In the rows, zero is written as 128.
Each named move below is a turn or a mirror, shown by a few rows before and after it. Which moves, in which order, take the first row of each later pair to the second? The first pair is answered.
K_18:
[107 126 138 126 122 134 134 140 117 115 123 120 121 133 121 134 125 125
 134 123 119 140 127 142] => [110 128 136 131 123 128 134 143 117 116 124 124 125 132 119 136 123 120
 132 125 123 139 127 139]
[168 100 100 100 150 157  80 113 160 151 117 170 184 138 124 104  45 125
  96  98 193 114 131  56] => [173  73 141  82 142 142  58 123 171 141 113 157 162 105 123 120  86 110
  95  96 203  91 109  65]
[157 138 135 120 112 110 104 138 143 131 117 121 139 135 124 112 133 119
 116 137 133 113 102 148] => [154 152 110 131 119 115 118 131 139 136 122 128 148 156 127 103 114 134
 117 136 126 124 117 145]
K_618:
[ 94 132 193 135 139  89  98 142 163 132 113 108 127  77 130 153 168 144
 137 135 155 131 134 134] => [ 63 119 148 136 161 127 179 137 115 119 121 142 123 142 133 162 126 161
 145 113 132 175 159 116]
[133 134 110 135 150 148 168 129 116 123 109 144 139 146 152 125 103 127
 122 120 131 138 164 124] => [158 146 141 132 136 121 103 128 152 137 103 120 134 100 144 112 132 110
 113 137 149  99 145 134]
[129 165 172 150 124  73 102 140 128 121  97 119  93  88  94 123 157 125
 130 126 116 110 111 169] => [103 152 129 153 139 110 186 142  84 104 100 159  96 149 100 134 117 144
 140 106  87 157 135 154]
[136 201 107 143  90 139 130 164 120 125 108 123 120 129  85 109 116 201
 175 131 125 170 116 161] => [138 203 111 147  85 133 114 164 129 124 106 112 120 115  86 107 122 201
 174 136 131 160 116 170]
K_99:
[144 111  99  82 157 163 141 135  96 100 155 168 160 141 155 167  46  75
 107  99 149 150 121 109] => [134  96 123  72 150 160 155 149  84  87 149 170 142 141 151 173  66  65
 112  95 143 155 107 123]
[138 157 140 135 115 110 103 122 171 123 140 109 126 105 121 115 156 122
 124 144 137 130 120 133] => [139 154 140 135 121 113 102 117 168 127 142 107 130 103 120 118 155 121
 122 147 140 128 118 128]
[144 187 128 162 110 109 157 111 145 157  86 110 166 183 147  64 112 147
 130 145 129 162 166 141] => [144 160 103 159 139 122 134  86 161 167 108 115 177 151 179  94 105 137
 112 156 155 152 189  98]
[134  70 184  93 104 135 134 158 103  99 107 153 116 159 121 137 112  89
 115  94 138 123  79 150] => [145 115 175 105  87 124 135 161 107 107  99 149 129 187 103  98  90 110
 129  94 130 129  80 167]
Now pairs of rows:
Between the rows of a pair lie 2 to 3 moves.
[168 113 124 108 121 140  26  88 171 144 139 118 163  76 155 164 112 119
  94 137 144  88 130  75] => [139 136  57 127 140 177 121  80 118 139 145 151 182 162 148 154  53 158
 114 119 110 149 172  62] : K_99 then K_18
[134  85 156 102 130 125  98 115 146 144 124 136 138  63 140 164 138 115
 109 131 166 111 129 112] => [122 161 121 125 103 128 180 133 103 145 105 147 155 161 100 102  92 162
 143 113 117 157 140 152] : K_99 then K_99 then K_18
[109  82 138 129 155 135 143 128 117 119 154 130 119 106 142 186 146 109
 123 139 124 131 132 113] => [128 108 143 140 142 113  98 118 149 138 155 111 130  81 135 166 156 111
 118 155 137 106 136 121] : K_18 then K_618
[ 82  89 169 123 150 143  82 123 152 127 143 116 115  76 147 199 174  80
 102 147 138  57 115  94] => [ 80 104 206 119 122 128  99 158 137 107 123 105  93  92 116 175 198  82
 128 141 119  61  88 142] : K_618 then K_99 then K_618
[124 124 154 135  98 123 119 108 123 126 153 104 108 101 129  89 124 160
  99 154 107 154 114 218] => [126 106 122 137 120 135  92  78 146 143 169 111 130  73 154 109 109 155
  79 167 127 148 130 175] : K_99 then K_99 then K_99
[178 153 169 120 144 107  75 136 168 137 105 106 157  91 117 105 113 137
 110 141 147 112  82 145] => [146  90 143 107 193 139 104 111 154 127 135 127 153  77 156 166 105 128
 100 140 157 132 106  88] : K_18 then K_99 then K_99
[111 102 148 138 133 125 119 124 122 120 147 118 108  63 137 147 181 109
 136 141 134 114 139 121] => [117 153 151 148 101 110 133 145 119 120 118 109 112 102  94  98 169 128
 158 140 110 121 131 162] : K_99 then K_99
[146 106 140 115 145 124  85 118 157 141 127 133 118  86 146 154 137  97
 120 132 160 103 131  96] => [142 121 178 111 112 110 119 160 131 116 100 123  89 112 118 136 160  99
 141 118 131 109 104 147] : K_99 then K_99
[178 127 169  87  84 126 115 156 136 128  96 138 143 169 101  66  98 124
 130 118 131 104  67 171] => [193 136 148  89  91 132  83 137 158 144 103 133 163 152 115  65  91 127
 118 128 147  96  81 151] : K_99 then K_18
[ 94 100 137 108 147 161 207 141  89 116 132 144 114 192 118 148 114 151
 134 102  93 182 126 135] => [156 199 112 145 112 115  83 102 179 174 128  99 170 136  98  75 117 173
 124 153 125 126 139 138] : K_618 then K_18 then K_618
[120 137 157 120 133 126 139 109 183 143 169 112 136 117 132 150 119 144
 135 144 110 111  92 171] => [120 125 150 121 139 128 134 100 186 149 179 117 141 112 140 160 111 143
 131 146 120 114  96 154] : K_18 then K_99 then K_18
[114  93 137 124 146 137 137 123 131 115 135 129  97 124 138 138 141 117
 118 112 127 139 132 119] => [132 137  99 143 138 136 124 106 146 138 134 130 122 133 128 109 114 138
 116 118 130 143 155 111] : K_18 then K_618 then K_18
[109 162  68 184 137 102 180 110 102 121 127 157 132 185 153 111  99 144
 122 117 104 182 171 112] => [ 96 106  72 172 167 115 176 101 102 113 146 163 126 153 182 157 115 117
 104 120 122 176 174  77] : K_99 then K_99
[155  99  98 169 117 124 136 117  81  92 121 113 135 184 101 120  69 117
 170 107 116 125 164 135] => [158  46 141 143 125 120  91 113 101  87 128 106 112 121 125 164 113  82
 150 121 145  93 147 119] : K_99 then K_99 then K_18
[112 137 168 146  97 117 121 183 134 111 102 137  94 150 117 123 157 102
 171 131 104 117  85 155] => [132 170 148 161  92 110  97 169 157 134  98 130 118 146 115  95 145 117
 167 142 111 111  97 151] : K_18 then K_618
[153  38 147  72 164 132  80 146 151 152  91 134 112  77 146 174 117  79
 110 102 174 108 103 127] => [131  52  81  87 191 168 150 127 113 154 105 167 137 137 153 177  65 112
 118  92 152 156 144  93] : K_18 then K_99
[122 113 118 108  89 113 115 155 155  97 110 141 139  78 122 146 138 118
 121 158 166 103 118 127] => [129 149  84 128  89 119 118 143 162 110 114 145 168  95 119 121 116 141
 127 159 165 111 139 122] : K_18 then K_618
[121 123  78 154 195 137 159 110 120 140 142 173  96 163 132 184  58 146
 147 137 126 114 189 100] => [102  79 147 127 179 123 169 145 100 108 132 164  44 143 125 213 118 113
 156 127 117  99 146 134] : K_99 then K_99 then K_18
